In the data rows, 128 means zero.
In each game, the first row plays the second. By how much does the first row win? 20 means about a draw, 40 a big win and 0 a big loss. Wins can go round in a circle. Each row has two weighted sums of its numbers, A and B, taken from their middle values. A row wins by its A times the other's B, less its B times the other's A.
100 108 124 117 116 116 98 130 122 139 104 122 108 127 118
116 113 121 122 126 116 109 120 131 117 113 132 118 110 117 >> 20
150 141 130 122 145 144 141 129 122 127 144 130 146 133 130
101 113 104 114 131 121 104 119 140 126 105 124 95 91 110 >> 17
134 140 114 129 116 137 136 141 123 136 137 125 135 155 125
109 132 106 109 174 132 150 126 188 101 121 210 123 122 93 >> 19
137 129 134 121 111 141 138 126 124 134 125 115 134 145 120
123 129 119 118 121 135 123 125 123 122 121 128 120 128 122 >> 20
111 113 113 121 150 126 111 123 159 110 110 124 106 133 106
139 137 124 128 117 142 142 125 121 133 137 119 137 143 133 >> 20
120 112 122 121 117 131 126 126 119 126 125 118 124 111 113
132 142 122 94 92 141 191 129 114 140 138 130 157 143 107 >> 33
127 160 134 101 101 161 172 147 110 140 142 139 136 164 157
118 122 130 123 111 131 126 127 117 121 115 122 117 109 119 >> 3
149 152 120 121 124 137 149 130 118 131 149 124 151 133 126
119 120 130 126 121 128 116 119 124 126 115 123 122 121 126 >> 19
172 135 115 142 126 133 153 112 107 139 184 118 170 173 117
111 115 132 121 163 105 116 114 173 108 119 130 117 135 111 >> 16
159 157 124 120 145 144 137 135 114 97 157 140 159 121 106
139 137 126 118 126 146 137 127 121 138 140 131 143 128 136 >> 15
95 94 126 124 168 114 107 133 181 109 90 115 84 112 136
148 161 126 92 105 136 155 132 117 103 143 125 150 146 108 >> 24
151 160 133 119 120 146 144 121 111 129 147 121 153 159 132
157 165 105 125 174 125 151 133 113 136 156 128 163 146 121 >> 23
117 120 157 174 177 115 127 119 181 160 114 109 121 126 168
108 94 112 105 130 85 97 136 139 105 103 115 107 128 100 >> 17
114 121 138 148 131 128 108 129 135 139 115 128 111 113 155
146 133 120 100 179 113 148 125 185 123 131 255 129 117 112 >> 29
145 153 122 122 100 143 147 119 115 125 151 122 154 136 91
90 101 110 111 108 119 107 122 115 123 100 122 83 96 93 >> 37
148 142 126 127 156 124 142 141 122 121 140 135 138 139 121
117 121 114 120 113 120 128 126 119 131 116 121 116 123 111 >> 26
129 123 147 127 90 149 175 134 114 166 144 109 128 187 140
137 134 119 118 126 139 139 130 126 122 136 120 137 135 123 >> 21
110 109 164 154 128 125 107 135 134 138 113 115 107 111 165
117 115 122 123 145 118 114 118 150 137 110 122 120 105 122 >> 13
122 116 116 98 92 131 131 143 105 112 107 136 125 122 114
142 113 137 132 106 140 130 139 118 131 128 125 132 126 119 >> 21
146 135 96 115 94 113 147 131 119 133 148 110 156 140 90
114 112 123 112 122 118 114 115 124 122 117 126 116 100 131 >> 35
114 110 146 155 139 114 101 133 148 135 113 115 112 115 157
135 137 136 122 113 134 141 122 120 129 133 131 134 151 129 >> 20
111 119 110 127 121 130 96 114 120 118 110 122 114 107 105
97 101 132 95 186 124 87 116 212 103 81 103 73 81 131 >> 26
117 119 131 112 139 113 116 126 147 118 120 138 127 118 121
131 134 124 126 125 133 115 121 122 122 127 118 128 130 118 >> 21
125 131 129 122 114 138 122 122 124 123 121 133 123 132 118
170 165 133 134 181 125 169 135 101 111 177 165 144 140 120 >> 14
107 110 139 130 138 123 103 135 151 142 107 128 113 112 145
143 132 127 116 113 114 150 116 119 113 136 119 158 154 108 >> 19
105 103 166 194 159 107 105 151 165 169 105 140 109 103 191
123 122 122 118 117 136 124 126 118 110 123 137 127 129 124 >> 20
123 118 120 115 124 128 131 123 119 121 125 136 127 134 116
141 139 128 132 107 135 161 130 125 130 140 107 135 149 147 >> 22
146 164 89 100 112 104 144 125 108 124 154 132 141 143 117
145 143 127 118 123 134 147 135 113 112 148 134 144 159 129 >> 18
88 78 167 226 142 97 56 142 175 163 74 130 95 107 206
107 107 124 136 150 120 108 124 156 135 110 118 105 103 136 >> 27
139 141 123 126 130 126 128 120 121 127 133 125 141 134 120
75 69 122 159 180 86 81 143 193 124 78 92 89 92 126 >> 27
134 133 114 126 108 127 148 116 116 121 140 120 133 142 106
114 113 125 125 117 131 112 127 118 122 115 126 110 116 128 >> 24
148 157 126 127 117 144 135 144 122 129 148 135 153 142 130
129 122 130 118 117 124 117 123 125 139 122 129 118 128 109 >> 26
89 62 118 142 190 104 112 107 196 115 71 121 86 93 143
114 132 133 122 105 135 122 131 114 122 115 113 120 137 130 >> 20
132 126 136 119 117 127 135 124 122 127 130 125 132 136 123
122 139 96 118 108 126 135 120 118 130 113 124 122 126 102 >> 18
105 111 128 132 105 118 99 134 109 106 102 116 95 98 103
144 139 113 131 128 124 136 109 119 125 143 123 144 127 125 >> 19
139 139 118 105 124 136 143 125 113 123 141 139 144 140 116
85 86 134 133 168 95 95 131 193 117 102 107 97 104 140 >> 19
118 122 140 116 103 139 122 116 115 124 105 123 108 120 142
95 92 119 104 98 102 110 99 110 104 97 113 97 136 132 >> 15
99 124 129 122 112 117 112 109 122 112 112 116 104 99 117
98 122 103 108 109 107 106 137 101 84 92 140 113 74 85 >> 17
176 155 114 106 186 139 140 122 105 99 163 142 184 145 120
160 159 139 118 183 148 160 136 117 158 146 132 159 130 113 >> 17
143 134 117 117 120 129 128 131 118 102 140 122 135 132 117
129 140 138 136 99 154 155 157 99 121 146 115 157 158 133 >> 19
135 145 112 112 119 129 137 131 118 125 141 111 135 128 127
113 103 126 107 99 128 98 117 118 124 105 121 99 111 129 >> 18
154 140 151 156 90 170 141 109 105 151 143 119 154 185 140
113 111 138 127 120 125 106 136 125 134 119 144 115 116 137 >> 26
107 103 127 133 131 118 107 132 145 116 104 107 105 108 130
116 115 132 139 148 118 107 128 153 122 115 119 115 111 141 >> 21
150 150 122 126 166 133 144 133 123 124 143 138 158 148 99
148 136 109 110 121 140 156 122 116 124 151 124 144 145 111 >> 23
174 194 119 95 126 148 177 97 113 159 168 113 165 169 134
104 104 114 134 164 120 99 112 171 114 109 123 106 98 136 >> 17
107 94 160 170 135 164 114 147 150 153 106 107 119 124 166
135 132 123 123 113 130 125 133 122 133 132 126 129 121 125 >> 21
137 129 96 78 119 104 128 103 110 88 126 124 104 105 86
131 108 136 148 112 141 130 132 121 131 122 135 135 131 141 >> 21
126 143 107 117 117 129 130 119 122 122 129 127 134 138 117
128 136 134 127 117 145 147 129 121 136 130 127 135 132 135 >> 24
124 119 132 130 113 142 130 139 124 136 126 127 124 140 133
121 124 135 139 144 131 126 141 152 135 114 120 127 121 152 >> 21
126 130 121 122 112 137 127 128 120 133 137 120 131 125 120
159 157 121 132 111 151 146 143 108 141 149 126 149 155 115 >> 10
63 80 137 142 174 103 109 117 186 145 86 126 78 95 157
141 122 107 101 107 127 142 119 113 111 157 136 148 122 101 >> 12
160 155 119 97 97 153 144 120 100 123 149 141 154 167 132
127 132 126 114 110 136 130 119 121 133 129 125 128 136 140 >> 11
184 168 136 134 128 165 176 119 96 107 185 131 198 189 119
112 107 119 118 146 115 107 122 156 131 120 142 106 112 116 >> 25
138 145 118 128 132 138 140 129 122 117 142 128 143 126 122
122 150 121 136 92 144 129 147 101 137 148 133 131 146 89 >> 20
120 118 135 124 116 134 119 131 124 127 123 127 124 125 123
127 127 129 130 114 145 138 136 120 135 125 130 137 134 132 >> 20
134 120 118 112 128 130 136 125 118 120 127 126 123 136 121
143 144 118 128 119 142 148 136 119 131 149 126 144 146 117 >> 22
141 141 116 124 151 126 140 128 119 127 144 129 151 130 124
150 166 127 97 128 132 133 135 111 111 159 128 148 147 108 >> 19
110 121 98 112 166 108 92 122 194 119 105 150 99 123 112
136 136 122 129 129 135 139 126 125 135 136 118 139 136 125 >> 27
167 136 92 132 123 134 146 127 111 99 154 133 171 115 103
145 145 124 117 131 144 149 138 115 130 146 129 142 137 127 >> 14
113 89 111 71 90 122 122 82 104 95 128 153 111 116 96
87 101 88 110 181 94 68 126 196 104 74 106 82 93 127 >> 28
148 147 125 118 158 143 155 132 116 128 155 130 152 137 133
170 189 129 100 101 121 171 107 102 118 187 151 186 153 105 >> 22
109 115 165 166 135 120 119 148 145 154 107 128 109 108 169
140 119 115 116 121 127 132 130 118 121 134 131 135 138 125 >> 26
166 164 132 99 92 167 140 144 108 138 154 163 162 121 124
139 139 130 122 151 141 132 139 121 122 136 125 143 137 129 >> 25
125 126 133 132 119 133 118 131 126 133 121 132 123 130 123
84 97 135 137 99 140 113 126 131 148 96 106 97 112 143 >> 33
133 128 133 130 116 137 129 128 125 122 127 134 133 123 123
117 115 129 91 82 135 135 117 116 138 110 109 122 130 92 >> 21
156 162 129 137 131 147 145 136 111 125 155 124 154 144 122
103 110 114 114 168 116 111 113 167 105 110 125 112 112 117 >> 21
82 87 161 175 129 118 88 166 139 160 93 140 78 108 166
118 113 153 162 164 136 122 140 167 149 110 127 116 142 175 >> 24
119 109 109 121 91 128 103 142 114 127 122 129 126 103 118
95 104 141 143 156 104 97 117 170 123 91 106 98 99 189 >> 30
142 138 112 127 134 130 124 125 112 131 143 125 140 138 124
112 120 104 94 101 102 95 145 106 119 104 121 111 124 86 >> 19
116 119 129 125 114 125 120 140 121 136 122 129 118 124 135
119 133 117 133 93 161 126 102 117 116 131 163 127 149 115 >> 13
142 146 120 119 122 138 138 133 122 131 141 122 146 138 121
125 126 127 138 114 131 113 130 107 122 121 129 122 123 115 >> 23
115 136 133 121 114 126 131 125 119 120 121 141 127 133 120
114 109 135 159 152 151 127 130 180 130 100 114 105 143 197 >> 25
109 105 163 165 129 102 103 134 139 146 102 119 102 95 159
90 85 124 140 100 111 108 117 126 139 82 100 93 107 140 >> 8
152 157 137 140 96 173 150 114 102 139 169 128 173 149 130
113 125 119 127 106 146 126 142 115 132 134 119 133 162 135 >> 16
123 114 130 113 97 131 141 148 123 125 139 108 144 159 134
96 92 110 116 174 118 103 120 175 125 107 119 110 120 132 >> 17
104 93 193 215 175 97 105 171 182 178 96 137 87 96 213
85 83 159 180 161 98 67 147 175 155 99 121 94 89 198 >> 8
156 175 137 140 165 149 150 118 121 139 161 108 149 154 135
131 130 118 119 105 172 153 138 109 123 127 122 124 180 127 >> 21
152 154 121 124 149 126 154 127 116 122 147 112 139 142 114
140 145 134 131 120 147 135 138 116 134 146 135 154 146 131 >> 22
108 109 109 121 100 125 113 134 116 121 105 95 104 134 136
127 142 133 130 116 131 125 137 125 135 126 126 129 122 137 >> 20
119 99 120 76 106 92 91 114 109 95 123 117 122 96 118
113 113 123 120 151 128 111 122 161 124 110 123 108 111 126 >> 18
111 109 142 138 138 124 116 133 147 137 114 126 116 116 153
86 96 139 153 156 106 90 151 193 154 89 147 82 70 184 >> 28
132 128 113 107 95 132 126 121 111 120 120 164 127 121 98
146 144 125 112 121 138 149 111 121 120 142 126 149 129 116 >> 22
108 116 126 131 164 115 105 122 163 140 102 108 105 110 154
109 114 172 159 143 132 138 130 155 153 119 137 107 141 165 >> 15
113 121 122 122 115 128 121 126 118 125 121 124 120 116 128
146 145 119 129 134 145 144 136 120 128 147 137 141 130 132 >> 23
165 166 127 124 168 146 161 142 118 145 150 150 150 154 123
114 119 144 142 144 118 125 123 157 143 115 124 107 115 158 >> 4
128 125 127 125 113 141 134 127 119 133 131 136 127 140 129
139 150 121 129 127 126 140 140 115 115 146 128 133 122 105 >> 19
129 125 129 132 117 134 127 128 126 132 128 118 131 122 122
132 129 135 133 119 139 134 136 120 131 131 127 132 134 134 >> 21
116 109 153 167 181 106 121 135 177 139 113 129 109 114 181
146 132 118 131 134 127 131 110 123 121 137 132 131 123 125 >> 27
116 125 134 133 116 132 114 140 120 132 115 127 120 116 130
149 143 131 113 104 153 159 123 119 145 164 150 134 163 140 >> 22
74 66 148 164 187 98 93 145 202 136 66 93 83 67 165
105 114 126 139 147 113 110 129 154 132 114 124 107 112 144 >> 20
126 120 109 119 119 117 118 128 121 118 127 123 125 113 119
114 111 119 140 118 114 106 115 124 124 113 142 119 113 117 >> 20
103 94 139 133 117 126 104 130 118 109 115 115 109 111 142
146 146 118 118 149 128 140 131 121 136 146 139 147 130 128 >> 25
